In the data rows, 128 means zero.
Some points:
[140 113   0 182 215 166 108 159 123 126 151 195 165 163 126 106 145  94 124 145  72 184 144 135  87  83 115 146 162 127 107 142]
[ 97  76  79 150 167 104 125 136 115 149 137 129 124 129 205 117  19 160  53 192 149  95 141  68  96 156 107 114 129 175 106  10]
[169 155 165 164 152 120 178 135 103 103 166 227 181  87  85 125 157 124 174 154 102 129 150 130 125 119 122 141 180  89 153 141]
[138  84 184 237  92 117 124 130 161 149  86 110  92 128 101 157 120  42 190 156  72 160 132 155  42 134 113  86 105 189  89  98]
[141 107 135 163 189 168 103 130 136 126 161  98 125  94 129 213 113 128  69  76 166 169 140 143 111  26  81 228  91 116 161  84]
[121 178 175  72 215 118 106 142 192 120  96 126 147  73 152  41  89 105 112  42 120 111 126 197  89 141 129 144 146 124 126 153]
[133  41 150  17 179 135 105 228 111 141 155 156 134 123  97 150  84  94 117 124  81  79 110 139 154 101 105 186 165 204 172 151]
[144 120 145 133 144 116 158 169 144 158 174 185 187  93 219  67 155 130 135 129 156 100 130 175 139 100 219  86 191 100 113  18]
[121 109 119 146 124 145 139 180 145  73 109  72 120 138 171  93 231 124 106 101 128  72 144  47 149  63 102  55 170 157 126 173]
[109 116 188 142 177 102 155  87 129 156 120 144 224 163  80  72  64 151 130 121  71 162  73 100 172 113 185 121  95 109 162  95]
[130 124 170 123 177 112  70 128 125 118  81  99 123 115 133 160 138 182 138  85 139 148 166 133 191 153 171 132 114 140 102 126]
[133 115 164 101 199 186 122 154  87 148 114 157  60 152 145 139 192 181 124 125 107  88 115 167  73 125 220 160  89 139  57 162]
[141 120 124  97 113 179 188 131 152 140  89 108  59  80 116 104 106 107 189 102 100 165 123  64 122 154 103 180  89 118 149 130]
[120  72 113 147 129  83 171 129 118 114  59 140 140 104 141 129 181 165 111 184 116 178  86 121 146 121 100 169 195  59 115 159]
[124 152 160  97  46  97 120 108 133 112 115 165 177  98 102 128 134  31  98 150  84 157 212 110  35 107 154 137 117 110 111 162]
[121 131 131  98 142 129 140 138 169  91 117 135 166 118 174 135 133  79  77 158 140  92 117 140 128 134  21 145 119 145 137  71]
[ 92  80 134 162 104 137  93 135 102  77 149 156 105  87 153 111  93  94 117 161 117 121 125 102  69   0 151 147 121 135 144 101]
[118 140 149 185 118 213 114 109 168 130 165  87  85 189 101 123 133 232 130 142  99 106 123 129 126  97 135 134 108  23 136  98]
[129  61  97 230  60 102 142  97 143 116 102 145 117 104 123 150 134 129 123  71 142 132 179 160  63 101 187  93 191 110 203 148]
[178 181 111 113  85 104 164 216  32 159 143 145 108 197  95 132 198  96 112 136  25 138 115 152 146 134 137 130 135 135  56 131]
[128 163 172 131  96 126 157   7 202 114 144  52 124 136 104  82 209  68  71 129  55  98 127 137  64 176 125 126 160 170 152  59]
[166 135  97 136  78 124 149 112 116  87 244 143 162 179 129 121 105 151 103  94 170 102  45 151  84 139 133  87 118 102  49 142]
[164  94 108 115 127 147 157 170 119 111 118  84 119 135  97 112 107 205  74 115 132 109 116 155  47 207 118 115 138  98 232  95]
[ 53 135 127 154 133  49 144 124 121 146 109 155 194 175  80 255 125 153 154 144 130 162  95 119 131 104 130 118 124  87 173 107]
[234 137 129 146 163 136  79 114 182 112 170 121  94 132  89 115 154 119 226 160 160 144 176 123 169 169 133 117 112  83 156 127]
[ 94 171  70 193 113 128  86 124 111 177  92 152 141 192 162  95 218 113  98 129 133 150  85 125 161 125  74 162 155 137 148 182]
[161 151 102  82  88 108 144 107 199   0  42  67 197 125 152 136 186 135 106 187 155  86 115 129 105  98 124 175 128 209 129  88]
[128 103  62 129  78 138 100 137  93 215 101 181  89 186  96 107 123  56  98  90 204  43 166  53 133 172 174 112 114 146 100 151]
[179  54  79  78 171  45 144 105  97 126 124 128 145 200 157  92 143 100 128 174 171 189 112 155 192 125 180 141 136 137 208 118]
[174 121  91 138 163 140  73  72 119  70 134  49 125  72 105 146 114 120 135  71  55 139 134 117 113 181 130 125  71 148 187 145]
[134  78 142 158 147 117 118 151  94  84 160  43 208  96  70  83 126  58 143  44 182 131 134 103 104  97  85  85 135  87  77  66]
[130 135 129 131 124 114 169 132 131 149 139  88 177  85 175 169 154 101 126 178 118  90  96  58 203 160 193 120 165 178 147 147]
[ 89 197  87  96 140 123 159  60 111 126 173  83 143 144 186  97 106  84 162  87  65 181 108 191 183 128 159  55 136 105 143 128]
[106  71 180  91 195 122  81  80 102 179 174  67 103 117 120 139 116 149 116 151 121 139 126 163  80  76  60 114 129 138 183 193]
[130  90 194 155  78 158 150 175 141  59 108 172 100 207  83  46  80 113 141 174 124 125 145 135 125 108 108 108 130 164 188  99]
[165 152 167 172 163  51  78 171 135 156 118 115  69 154 158 102 124 138   0 125 121 172 120  72 165 130 107 136 106  87 137 109]
[164 131 104 103 134 117 205  44 159 155  55 200 116 145 112 135  91 175 129 138  69  87  67 169  95 105 148  96 188 184 118 190]
[123 145 120 100  46 255  76 133 107 190 146 132 240 141 103 168 176 169 149  59 144 101 139 110 122  65 125 184  81 130 161 131]
[102 185 224 126 122 113 164 124  82 158  79 145 152 120 131  93 114 128 132 114 188 101 154 101 126 226 126 147 170 128 128 153]
[255 198 152 126 159 111  85 109 123 108 128 152 127  95 122  71 109 164  95 179 121  96 191 111  73  62 127  80  87 152  92 112]
[ 98 162 150 116 101 127 211 170 157 162 167 174  74 137  98 103 168 133  74  64 150 123 143 159 142  70 177 119 171 163 107 114]
[127 146 171  95  27 160  69 127 119 107 126  82 166 111 181 126 121 116  62  82 170 255  96  88 134 116 142  80 194 120  88  99]
[162 237 123 129 147  26  75 149 181 119  99  93 129 134 120 156  75 176 182 116 164  97 155 125 126  95 123 218 157 131 115 150]
[ 85 117 112 209 110  78  95 116 171  96 111 187 168 150 130 181 110 202 108  54 107 111 133 116 132 178  96 133  92 159 107 154]
[164 117 141 179 129 128 104 118 190 133 190 128 138 158 118 150 130 164 155 147 118 106 129 190 158 126 131  87  71 118  91 150]
[101 115 108 142  73 128 185 147  73 135  99 114 119  90 201 111 137 141 132 161 129  89 172 151 150 120 151 102  47 140 149 124]
[132  98 140 181 135 154 156 127 117 112 207 138 120 154 222 152 117  92  91 129 124  86 157 129 105 210 175 131 179  87 132 156]
[208 161  89 254 131 178 178 166  95 138  93  73 144  84 134 100 119 122 131 116 157 128 119 142 104 171 208 150 160 150 179 178]
[147 132 109  61  96 128 132  63 146 169 144  97 123 122 114 132 113 134 141 117 100 154 138 116 160 174 196 156 155 158 151  18]
[127 132 157 207 144 186  64  78 119 137  83 212  95  84 108  74 154 126 173 167 150 104 109 174 169 172  70 154 207 160 105 118]
[ 78 174 120 139 143 133 102 251 101 140 121  49  76 114 122 116 111 156 132 188 160 154 122 175 181  87 151  72  82 157 220 184]
[122 159 151 112 193 195 179 142 134 117 138 174  76 126 214 202  79  74 115 116  87 162 211  88 148 154  54  71 198  61 131 136]
[129 132 114 226 157 140 170  70 141 107  97 129 132 168 107 185 107 156 178 100 165 161  92 124 157 104 131 239 107 140 111 181]
[140 114 174 166 125 119 102 218 132  82 109 110 131 115 107 214 117  67 129  69 112  79  95 128 157 120 134  55 124 107 151 127]
[ 88  66 149  58 131 152 150 127 165  62  83 121 146 202 144 129 145  76 136 175 173 120 146 160 137 123  92  82 121 129 118 147]
[165 139  95  85  65 166 159 131 122  82 176 121 143  90 161 122  89 106 121 150 119 144  80 181 179 132 162 113  72  56 109 162]
[121 125 150 106 147 149 117 138 113 177 114  92 217 130 156 125 105 142 151 161 125 164 225 156 102 167 152 165 166 187 112 151]
[118  98  53 104  75  80  44 175 157 126 128 116  79 172  58 145 119 153 162 141 132 170 127 103 169 143 128 146 130 117 198 146]
[ 98 150 162 135 203  40 135 104  91 147 173 184 122   0  51 143 235 189 130 154 123 175  79 104 100 161 133 104  55 184 158 125]
[116 127 100  94 144 124 172  94 129 165 112 127 106 114  63 142  99  51 134  91 212  12 165 163 148  67 155 121 149 137 174 104]
[  0 124 123 104 140 115 117 119  98  61 198 168 109 118  75  68 130 108 191 157 127 124 207  89 137 156 193 165 140 142  72 144]
[163 116 112  99 151  99 161 114 170 150  86 157 175 150 130  45 137 136 170 121 169 196 180 127  74 173 138 137  84 132 160 180]
[158 162 180 103 120  96 233 158 209 146 227 113 122 150 134 143 167 128 116 211 136 113 167  67 128 118 139 160 131 111 104 161]
[142 144  56 127  94  96 130  85  27 132 161  68 129  89  43 112 131 147  50 151  73 116 225 240 240 137  87 184  91 126 113 109]
[132 157 109 113 100  97 137 116 121 110 160 152  54  95 155  64 123 102 184  88 161 132  57 157  89 111  89 124  69 151  92  53]
[168  89 102 113 125 162 157  94 146 167 125 148 115 109  64 132 181 132  84  76 202 151 225 151 168 117  92  44 117 193  98 134]
[100  69  99 130 124  85 154 147 126 161 134 134 231  93 103  98 134 181 185 103  89 114 154 132 136 136 133  80 183  63 126 146]
[166 157 155 113  99 167 101  98 169 126 135 105  75 138 134 132 131 162 108 168 146 113 136  71 122 103 122  30 188 226 182 125]
[155 134 109 116 169 139 197 147 100 161 157  79 126 136 152 147 131 158 161 117 175 141 172 227  78 159 113  70 136 159  70  29]
[120 162 119 155 145  62  76  66 134 179  89 114 167 194 131 200 157 125  92 120 243 133 152 132  99 104 133 113 117  53 126 128]
[144 191  90 143 144 172 157 136 101  75  17 116  92 164  80 130  70  87  86 103 145 134 161  94 130 128 160 102 185 121  72 112]
[200 129 133 164 105 131 216 149 137 194 122  91 135 182 112  71  72  81 161 124  86 117 116 114 163 113  68 170 146 204  79 127]
[ 84 117 152 146 220 151  87  38 107 169  79  98 104 178 116 115 186 107 151 171 112 154  88 106 169 126 132 166 116  62 146  70]
[ 97 150  99 190 108  98  92 152 188 184 133  64 101 133  91 121 108 127 129 153 132  63 175 135 185 103 123 158  87 122 129  81]
[133 190 127 110 135 151 112 192 168  84  98 239 151 151 150 145 140 100 120 130 114 145 120 185 130 115 133  82  84 119 207  60]
[168 127 182 109  93  36  92  80  79 116 143 146  97 139 159 172 106 160 156 152 151 139 150 120 151 130  84 142 127  57 117 167]
[101 173 163 141 116 151 113 165 135 158 141 100 141 120  99 132 116  86  34 229 217  83  55 184  79 200 147 151 123 148 108 156]
[145  78  30 133 101 117 119 124 240 192 119 137 150   0 100 101  77 127 110 171 115 149 114 113 161 117 166  89 129  30  90 163]
[ 60 182  31  63 130 144  68 121 110  98 110 147 104 127 187 135 139 131 214 104 125  84 109 103 109 109  97 109 126 157 122  76]
These points spread out most along one direction. Take the direction at right angles to it along which they spread out most. Go by this last direction. How many in every 100 of the points above lie lower along it than each point below? Round to a whole number. More than half of the points above lie lower than the first one.
[129 132 114 226 157 140 170  70 141 107  97 129 132 168 107 185 107 156 178 100 165 161  92 124 157 104 131 239 107 140 111 181] 63
[234 137 129 146 163 136  79 114 182 112 170 121  94 132  89 115 154 119 226 160 160 144 176 123 169 169 133 117 112  83 156 127] 62
[121 125 150 106 147 149 117 138 113 177 114  92 217 130 156 125 105 142 151 161 125 164 225 156 102 167 152 165 166 187 112 151] 78
[123 145 120 100  46 255  76 133 107 190 146 132 240 141 103 168 176 169 149  59 144 101 139 110 122  65 125 184  81 130 161 131] 18
[138  84 184 237  92 117 124 130 161 149  86 110  92 128 101 157 120  42 190 156  72 160 132 155  42 134 113  86 105 189  89  98] 43
[101 115 108 142  73 128 185 147  73 135  99 114 119  90 201 111 137 141 132 161 129  89 172 151 150 120 151 102  47 140 149 124] 49
[ 97  76  79 150 167 104 125 136 115 149 137 129 124 129 205 117  19 160  53 192 149  95 141  68  96 156 107 114 129 175 106  10] 13
[144 191  90 143 144 172 157 136 101  75  17 116  92 164  80 130  70  87  86 103 145 134 161  94 130 128 160 102 185 121  72 112] 30
[ 94 171  70 193 113 128  86 124 111 177  92 152 141 192 162  95 218 113  98 129 133 150  85 125 161 125  74 162 155 137 148 182] 47
[ 97 150  99 190 108  98  92 152 188 184 133  64 101 133  91 121 108 127 129 153 132  63 175 135 185 103 123 158  87 122 129  81] 9
[130  90 194 155  78 158 150 175 141  59 108 172 100 207  83  46  80 113 141 174 124 125 145 135 125 108 108 108 130 164 188  99] 28
[128 163 172 131  96 126 157   7 202 114 144  52 124 136 104  82 209  68  71 129  55  98 127 137  64 176 125 126 160 170 152  59] 44
